Some points, each followed by its number:
tensor([ 1.55,  0.11, -0.86,  0.18, -1.39,  0.03, -0.05, -0.44, -1.05,  0.65,  1.98,  0.92,  0.58,  0.40]) 0
tensor([ 1.10,  0.56, -0.57,  1.39,  0.66, -0.01,  0.97, -0.31,  2.23, -0.30, -1.70, -1.40, -0.24, -2.03]) 1
tensor([-3.47, -1.34,  2.01, -2.36,  0.11, -0.22, -1.45,  0.77, -2.72, -0.12,  1.06,  1.73, -0.45,  3.42]) 2
tensor([ 0.73,  0.16, -0.41,  0.31, -0.08,  0.01,  0.03, -0.30,  0.10, -0.05,  0.12, -0.19,  0.17, -0.49]) 3
tensor([ 1.43,  0.07, -0.81, -0.06, -1.40,  0.14, -0.25, -0.37, -1.15,  0.53,  1.92,  1.00,  0.77,  0.50]) 4
tensor([-2.78, -1.41,  1.67, -2.67, -0.89, -0.12, -1.78,  0.65, -3.81,  0.28,  2.57,  2.65,  0.05,  4.10]) 5
tensor([-2.25, -1.00,  1.32, -1.83, -0.30, -0.14, -1.16,  0.51, -2.36,  0.04,  1.29,  1.57, -0.13,  2.68]) 6
tensor([ 1.81,  0.22, -1.03,  0.31, -1.29,  0.16, -0.01, -0.42, -0.57,  0.52,  1.58,  0.62,  0.76, -0.12]) 7
tensor([-2.27, -0.92,  1.32, -1.61, -0.01, -0.15, -0.99,  0.52, -1.89, -0.03,  0.81,  1.22, -0.25,  2.30]) 8
tensor([ 0.20,  0.15,  0.05,  0.36,  0.45, -0.06,  0.39,  0.09,  0.78, -0.06, -0.83, -0.63, -0.18, -0.71]) 9
tensor([ 0.41,  0.64, -0.30,  1.55,  1.48, -0.01,  1.17, -0.17,  2.83, -0.62, -2.82, -2.15, -0.54, -2.60]) 10
tensor([ 0.77,  0.57, -0.45,  1.11,  0.83,  0.06,  0.82, -0.22,  1.97, -0.34, -1.81, -1.42, -0.24, -2.04]) 11
tensor([ 1.64,  0.09, -0.91, -0.07, -1.65,  0.16, -0.30, -0.45, -1.35,  0.61,  2.25,  1.15,  0.92,  0.60]) 12
tensor([ 1.53,  0.15, -0.84,  0.14, -1.26,  0.13, -0.09, -0.37, -0.81,  0.46,  1.62,  0.78,  0.70,  0.24]) 13
tensor([ 1.65,  0.17, -0.90,  0.60, -0.68,  0.03,  0.17, -0.24,  0.30,  0.22,  0.80,  0.05,  0.46, -0.78]) 14
tensor([ 1.73,  0.06, -0.90,  0.17, -1.45,  0.11, -0.11, -0.43, -0.74,  0.46,  1.88,  1.02,  0.73,  0.47]) 15
tensor([ 1.46,  0.11, -0.83,  0.07, -1.25,  0.14, -0.15, -0.37, -0.91,  0.47,  1.70,  0.79,  0.73,  0.30]) 16
tensor([-3.95, -1.25,  2.25, -2.25,  0.81, -0.24, -1.21,  0.93, -1.99, -0.33,  0.06,  1.17, -0.77,  2.86]) 17
tensor([ 1.13,  0.45, -0.62,  1.01,  0.22,  0.10,  0.63, -0.28,  1.30, -0.02, -0.89, -0.94,  0.04, -1.54]) 18
tensor([ 1.51,  0.45, -0.88,  0.78, -0.47,  0.16,  0.43, -0.38,  0.61,  0.17,  0.15, -0.34,  0.39, -1.03]) 19
tensor([ 1.53,  0.36, -0.86,  0.65, -0.61,  0.14,  0.33, -0.39,  0.29,  0.25,  0.44, -0.12,  0.46, -0.77]) 20
tensor([-3.27, -1.13,  1.88, -1.98,  0.49, -0.25, -1.11,  0.75, -1.95, -0.24,  0.37,  1.18, -0.59,  2.68]) 21
Which two points above are nearest to each new point? Their numbers follow each, nearest first.
tensor([-2.39, -1.09,  1.41, -2.02, -0.44, -0.11, -1.30,  0.58, -2.74,  0.16,  1.62,  1.86, -0.10,  3.08]) 6 2
tensor([ 0.81,  0.36, -0.57,  0.15, -0.07, -0.04, -0.07, -0.06, -0.02,  0.63,  0.52,  0.01,  0.19, -0.34]) 3 20
tensor([-3.28, -1.26,  1.93, -2.28,  0.07, -0.22, -1.38,  0.76, -2.61, -0.10,  1.01,  1.66, -0.41,  3.24]) 2 21
tensor([-0.01,  0.63, -0.01,  1.50,  1.82, -0.09,  1.30, -0.08,  3.01, -0.66, -3.14, -2.29, -0.94, -2.52]) 10 11
tensor([ 1.90,  0.36, -1.15,  0.56, -1.09,  0.17,  0.16, -0.39, -0.32,  0.52,  1.32,  0.41,  0.69, -0.31]) 7 13
tensor([ 0.96,  0.35, -0.55,  0.81,  0.11,  0.04,  0.53, -0.22,  1.05, -0.05, -0.60, -0.70,  0.06, -1.24]) 18 9
tensor([-0.29,  0.46,  0.16,  1.11,  1.69, -0.06,  0.99,  0.02,  2.62, -0.69, -2.97, -2.01, -0.75, -2.23]) 10 11
tensor([ 1.50,  0.36, -0.86,  0.61, -0.59,  0.14,  0.33, -0.40,  0.27,  0.21,  0.44, -0.09,  0.44, -0.75]) 20 14
tensor([ 1.23,  0.82, -0.98,  1.00, -0.07,  0.22,  0.65, -0.33,  1.47, -0.16, -0.48, -0.85,  0.34, -1.42]) 18 19
tensor([-0.32,  0.47,  0.15,  1.22,  1.79, -0.07,  1.06,  0.03,  2.79, -0.75, -3.16, -2.14, -0.76, -2.36]) 10 11
tensor([ 2.04,  0.10, -1.12, -0.05, -1.92,  0.19, -0.29, -0.51, -1.51,  0.75,  2.61,  1.33,  1.06,  0.61]) 12 4
tensor([ 0.34,  0.13, -0.18,  0.28,  0.03,  0.02,  0.18, -0.11,  0.32, -0.06, -0.21, -0.23,  0.04, -0.40]) 3 9
tensor([-3.44, -1.35,  1.98, -2.42,  0.03, -0.18, -1.44,  0.78, -2.80, -0.12,  1.13,  1.81, -0.43,  3.40]) 2 21
tensor([ 1.15,  0.51, -0.67,  1.07,  0.31,  0.06,  0.73, -0.33,  1.48, -0.15, -1.01, -1.01,  0.03, -1.68]) 18 1
tensor([ 1.46,  1.09, -0.84,  2.36,  1.33,  0.00,  1.49, -0.39,  3.84, -0.63, -3.34, -2.78, -0.39, -3.74]) 10 1
tensor([ 1.37,  0.49, -0.81,  0.92, -0.21,  0.03,  0.43, -0.37,  0.66,  0.27,  0.06, -0.42,  0.21, -1.05]) 19 20
tensor([-0.01,  0.77, -0.18,  1.54,  1.88, -0.03,  1.28,  0.21,  3.19, -0.66, -3.26, -2.20, -0.87, -2.73]) 10 11
tensor([-3.17, -1.15,  1.95, -2.51,  0.01, -0.21, -1.68,  0.71, -2.91, -0.17,  1.47,  2.09, -0.19,  3.66]) 2 6
tensor([ 1.48,  0.43, -0.83,  0.76, -0.37,  0.06,  0.43, -0.43,  0.58,  0.11,  0.16, -0.34,  0.35, -1.16]) 19 20
tensor([ 1.43,  0.95, -0.87,  2.04,  1.27,  0.05,  1.49, -0.39,  3.36, -0.50, -2.88, -2.42, -0.34, -3.42]) 10 1
tensor([ 0.77,  0.22, -0.44,  0.37, -0.14, -0.24,  0.13, -0.14,  0.27, -0.01,  0.25, -0.13,  0.14, -0.62]) 3 20
tensor([ 0.13,  0.18,  0.37,  0.01,  0.45,  0.06,  0.18,  0.82,  0.22,  0.39, -0.40, -0.30, -0.27,  0.05]) 9 3
tensor([-2.42, -0.89,  1.41, -1.55,  0.22, -0.14, -0.90,  0.55, -1.64, -0.16,  0.44,  1.02, -0.37,  2.12]) 8 21
tensor([ 0.05,  0.65, -0.07,  1.42,  1.81, -0.09,  1.15, -0.05,  3.04, -0.77, -3.19, -2.31, -0.76, -2.59]) 10 11
tensor([ 0.25,  0.69, -0.19,  1.55,  1.72, -0.06,  1.25, -0.09,  3.21, -0.68, -3.31, -2.43, -0.72, -2.85]) 10 11
tensor([ 0.65,  0.09, -0.44,  0.29, -0.18,  0.06,  0.13, -0.16,  0.13,  0.02,  0.15, -0.08,  0.23, -0.31]) 3 20
tensor([ 1.99,  0.32, -1.12,  0.46, -1.30,  0.16,  0.12, -0.50, -0.46,  0.52,  1.46,  0.52,  0.81, -0.29]) 7 13
tensor([ 1.33,  0.44, -0.77,  0.85, -0.19,  0.09,  0.50, -0.36,  0.83,  0.06, -0.24, -0.51,  0.24, -1.17]) 19 18
tensor([-0.12,  0.60,  0.04,  1.46,  1.98, -0.07,  1.24, -0.02,  3.22, -0.81, -3.51, -2.47, -0.83, -2.81]) 10 11
tensor([ 0.23,  0.06, -0.13,  0.18,  0.01,  0.03,  0.14, -0.09,  0.22,  0.00, -0.15, -0.16,  0.05, -0.30]) 3 9
tensor([ 0.33,  0.36, -0.21,  0.31,  0.38,  0.04,  0.30, -0.11,  0.73, -0.03, -0.59, -0.54,  0.01, -0.71]) 9 3
tensor([ 0.88,  0.14, -0.47,  0.18, -0.64,  0.07,  0.01, -0.24, -0.25,  0.21,  0.69,  0.25,  0.37, -0.11]) 3 14
tensor([-2.18, -1.00,  1.33, -1.81, -0.29, -0.11, -1.16,  0.51, -2.35,  0.07,  1.35,  1.58, -0.15,  2.69]) 6 8
tensor([ 1.98,  0.29, -1.10,  0.40, -1.36,  0.20,  0.02, -0.50, -0.61,  0.54,  1.63,  0.64,  0.84, -0.15]) 7 13
tensor([ 0.72,  0.06, -0.38,  0.19, -0.41,  0.04,  0.05, -0.22, -0.21,  0.23,  0.49, -0.04,  0.16, -0.17]) 3 20
tensor([-0.38,  0.63,  0.18,  1.05,  1.86, -0.07,  0.86,  0.21,  2.53, -0.54, -2.85, -1.99, -0.78, -2.16]) 10 11
